A single turn carries every row of the set below to another of its rows. Some are shown first; where does it send the rows asked next?
Sugu: | -0.58 | -0.02 | -0.14 |  1.56 |  0.75 |  1.33 | -0.51 | -1.16 | -0.18 |  0.08 | -0.95 | -0.72 | -0.91 | -0.06 |  1.83 | -1.55 | -0.76 |  0.22 |  0.37 |  0.67 | -2.13 |  0.20 |  0.60 |  0.93 |  0.45 |  1.19 |  0.11 |  1.00 |  1.65 | -0.47 |  0.26 | -0.46 | -1.34 | -0.43 |  0.54 | -0.05 |
zipan: | -1.23 |  0.62 | -0.44 |  3.46 |  2.74 |  0.37 |  1.46 |  1.55 |  2.04 |  0.38 | -1.82 |  0.68 |  0.28 |  1.33 | -0.53 |  0.27 | -0.90 | -0.32 |  1.13 | -0.13 | -1.32 |  0.44 | -2.40 | -1.63 | -0.51 | -1.39 | -1.69 |  1.35 | -0.10 |  0.67 | -0.49 | -0.55 | -0.59 | -1.94 | -0.65 |  2.21 |
Mik: | -0.24 |  0.34 | -0.22 |  2.40 | -3.18 | -0.21 |  1.78 | -1.74 | -0.48 | -0.05 | -0.77 | -1.13 | -0.93 |  0.96 |  1.06 | -0.24 | -1.27 | -0.49 |  0.48 |  0.28 | -1.05 |  1.22 |  0.57 | -0.89 |  0.40 | -0.68 | -1.69 |  1.09 |  0.71 |  0.27 |  0.15 |  0.53 |  1.15 |  0.50 | -0.07 |  2.88 |
nebu: | -2.68 | -0.85 |  0.00 |  1.99 | -1.90 |  1.24 |  0.82 |  0.17 |  0.18 | -0.93 | -1.16 | -0.37 | -2.00 |  0.69 |  0.96 | -0.15 | -1.51 |  1.97 |  0.90 | -0.31 | -0.03 |  2.04 |  1.69 |  0.40 | -0.21 |  0.10 | -1.65 | -0.44 | -0.28 |  0.67 |  0.49 | -0.19 |  0.82 | -0.19 |  0.27 |  4.46 |
Sen: | -3.21 | -0.31 |  0.99 |  3.29 | -0.05 |  1.23 |  0.35 |  0.01 | -1.11 | -0.15 | -0.81 | -0.80 |  2.06 |  0.64 |  0.29 |  0.50 | -1.49 | -0.28 | -1.42 | -0.58 | -0.88 |  1.96 | -0.50 |  0.42 | -2.00 |  0.46 |  0.02 |  1.29 |  0.56 |  0.09 | -0.79 |  2.14 | -0.91 | -0.31 |  0.72 |  0.29 |
bavu: | -0.20 |  0.69 | -0.92 |  1.73 | -1.95 | -0.54 |  1.71 | -1.47 |  0.52 | -1.41 | -0.40 | -1.56 | -1.21 | -0.35 | -0.35 |  0.55 | -0.94 | -1.40 |  0.92 |  0.89 | -0.26 |  1.03 |  0.28 | -1.38 | -2.18 | -2.64 | -1.05 | -0.84 |  1.09 |  0.77 | -0.78 | -0.11 |  0.31 | -2.71 |  0.10 |  4.30 |
nuz: | -2.77 | -0.57 | -0.76 |  1.36 | -0.58 |  1.16 |  0.60 |  0.54 |  0.88 | -2.23 | -0.85 | -0.66 | -1.76 | -0.43 | -0.02 |  0.31 | -1.16 |  1.21 |  1.40 |  0.05 |  0.47 |  1.89 |  1.21 |  0.25 | -2.20 | -1.27 | -0.97 | -1.88 | -0.06 |  1.16 | -0.36 | -0.59 |  0.07 | -2.76 |  0.28 |  4.97 |
soza: | -2.70 | -0.36 |  1.68 |  3.52 | -1.34 |  0.39 |  0.93 | -0.50 | -1.02 |  0.44 | -1.05 | -1.06 |  0.23 |  1.07 | -0.43 |  1.09 | -1.95 | -0.21 | -2.15 | -0.02 | -0.56 |  2.02 |  0.58 | -0.65 | -1.71 | -0.20 | -0.67 |  0.99 |  0.73 | -0.42 | -0.56 |  1.68 | -0.24 |  0.25 |  1.19 |  2.83 |
Vebe: | -1.10 |  0.56 | -0.10 |  3.63 |  2.09 |  0.13 |  1.70 |  1.32 |  1.92 |  0.79 | -1.97 |  0.62 | -0.34 |  1.70 | -0.61 |  0.36 | -1.09 | -0.16 |  0.81 | -0.02 | -1.30 |  0.47 | -1.93 | -1.93 | -0.04 | -1.35 | -2.01 |  1.49 | -0.09 |  0.45 | -0.23 | -0.62 | -0.28 | -1.28 | -0.50 |  2.99 |
Nako: | -0.26 |  0.31 | -0.23 |  1.09 |  1.02 |  0.47 | -0.13 | -1.30 |  0.82 | -0.82 | -0.82 | -1.29 | -2.55 | -0.99 | -0.08 | -0.41 | -0.78 | -0.57 |  0.26 |  1.69 | -1.13 |  0.03 |  1.20 | -0.31 | -1.74 | -1.15 |  0.24 | -1.04 |  2.11 | -0.28 | -0.42 | -1.41 | -1.59 | -3.04 |  1.12 |  3.23 |
Dedap: | -1.22 |  0.55 | -0.24 |  3.62 |  2.40 |  0.38 |  1.55 |  1.44 |  1.86 |  0.67 | -1.89 |  0.76 |  0.19 |  1.63 | -0.31 |  0.15 | -1.03 | -0.08 |  1.01 | -0.21 | -1.38 |  0.50 | -2.25 | -1.60 |  0.04 | -1.03 | -1.85 |  1.69 | -0.16 |  0.54 | -0.25 | -0.47 | -0.39 | -1.31 | -0.59 |  2.21 |
susok: | -3.17 | -0.97 | -0.69 |  1.79 | -0.67 |  2.11 |  0.19 |  0.70 | -0.14 | -1.40 | -0.93 | -0.09 |  0.02 |  0.41 |  1.97 | -0.91 | -1.09 |  1.98 |  1.64 | -1.05 | -0.52 |  2.00 |  0.56 |  1.63 | -0.08 |  1.04 | -1.04 |  0.16 | -0.53 |  1.08 |  0.31 |  0.41 |  0.18 | -0.27 | -0.28 |  1.52 |
melur: | -2.71 | -0.07 |  1.17 |  3.02 | -0.44 |  0.22 |  0.87 | -0.31 | -0.32 | -0.60 | -0.82 | -1.37 |  0.05 |  0.12 | -1.43 |  1.63 | -1.69 | -0.91 | -1.84 |  0.35 |  0.09 |  1.86 |  0.38 | -1.01 | -3.53 | -1.54 | -0.18 | -0.37 |  0.96 | -0.03 | -1.23 |  1.24 | -0.81 | -2.01 |  1.33 |  3.83 |
gom: | -0.11 |  0.04 |  0.47 |  1.70 | -0.32 |  0.43 |  0.10 | -1.71 |  0.13 |  0.44 | -1.13 | -1.02 | -2.94 |  0.11 |  0.78 | -0.85 | -1.13 |  0.12 | -0.27 |  1.38 | -1.62 |  0.20 |  1.73 | -0.27 |  0.29 |  0.15 | -0.42 |  0.32 |  1.90 | -0.81 |  0.36 | -1.05 | -0.78 | -0.49 |  1.08 |  2.93 |
poti: | -1.12 |  0.66 | -0.33 |  3.53 |  2.45 |  0.12 |  1.63 |  1.44 |  2.16 |  0.44 | -1.88 |  0.60 | -0.24 |  1.41 | -0.80 |  0.46 | -1.02 | -0.34 |  0.97 |  0.02 | -1.10 |  0.44 | -2.14 | -2.01 | -0.58 | -1.66 | -1.85 |  1.13 | -0.04 |  0.54 | -0.45 | -0.70 | -0.47 | -1.96 | -0.52 |  3.04 |
faso: | -0.83 |  0.70 | -1.88 |  1.32 | -0.10 |  0.60 |  0.92 | -0.66 |  0.34 | -2.34 | -0.06 | -1.25 |  1.41 | -0.98 |  0.61 | -0.21 | -0.34 | -1.45 |  1.95 |  0.14 | -0.75 |  0.88 | -1.25 |  0.11 | -2.72 | -1.84 | -0.14 | -0.57 |  0.88 |  1.44 | -1.17 |  0.55 | -0.65 | -3.59 | -0.54 |  0.75 |
devif: | -3.29 | -0.63 | -1.40 |  1.23 |  0.64 |  2.08 | -0.01 |  1.06 |  0.60 | -2.63 | -0.62 | -0.31 |  0.31 | -0.68 |  1.02 | -0.39 | -0.81 |  1.28 |  2.16 | -0.74 |  0.01 |  1.80 |  0.07 |  1.46 | -2.20 | -0.30 | -0.39 | -1.27 | -0.26 |  1.59 | -0.47 |  0.02 | -0.56 | -2.91 | -0.30 |  1.97 |
guves: | -3.17 | -0.06 |  0.47 |  2.73 |  0.90 |  1.03 |  0.30 |  0.28 | -0.45 | -1.18 | -0.54 | -1.12 |  1.93 | -0.27 | -0.69 |  1.09 | -1.30 | -0.92 | -1.04 | -0.17 | -0.32 |  1.79 | -0.71 |  0.07 | -3.85 | -0.97 |  0.45 | -0.12 |  0.81 |  0.44 | -1.49 |  1.69 | -1.49 | -2.56 |  0.86 |  1.23 |
pip: | -0.74 |  0.25 | -0.88 |  0.99 |  2.12 |  1.33 | -0.77 | -0.76 |  0.46 | -1.15 | -0.62 | -0.97 | -0.53 | -1.14 |  0.99 | -1.15 | -0.41 | -0.47 |  0.98 |  0.96 | -1.65 |  0.02 |  0.10 |  0.91 | -1.46 | -0.10 |  0.82 | -0.35 |  1.84 |  0.07 | -0.49 | -0.81 | -2.10 | -2.98 |  0.54 |  0.28 |
dur: | -0.87 |  0.35 | -1.18 |  2.00 | -1.33 |  0.88 |  0.99 | -0.97 | -0.64 | -0.91 | -0.38 | -0.79 |  1.70 |  0.32 |  2.02 | -1.01 | -0.60 | -0.59 |  1.48 | -0.51 | -1.51 |  1.13 | -0.97 |  0.62 | -0.13 |  0.12 | -0.76 |  1.42 |  0.49 |  0.94 | -0.29 |  1.16 |  0.07 | -0.44 | -0.82 | -0.68 |

nuz -> devif
poti -> zipan
Now find these:
Nako -> pip
melur -> guves
dur -> Mik

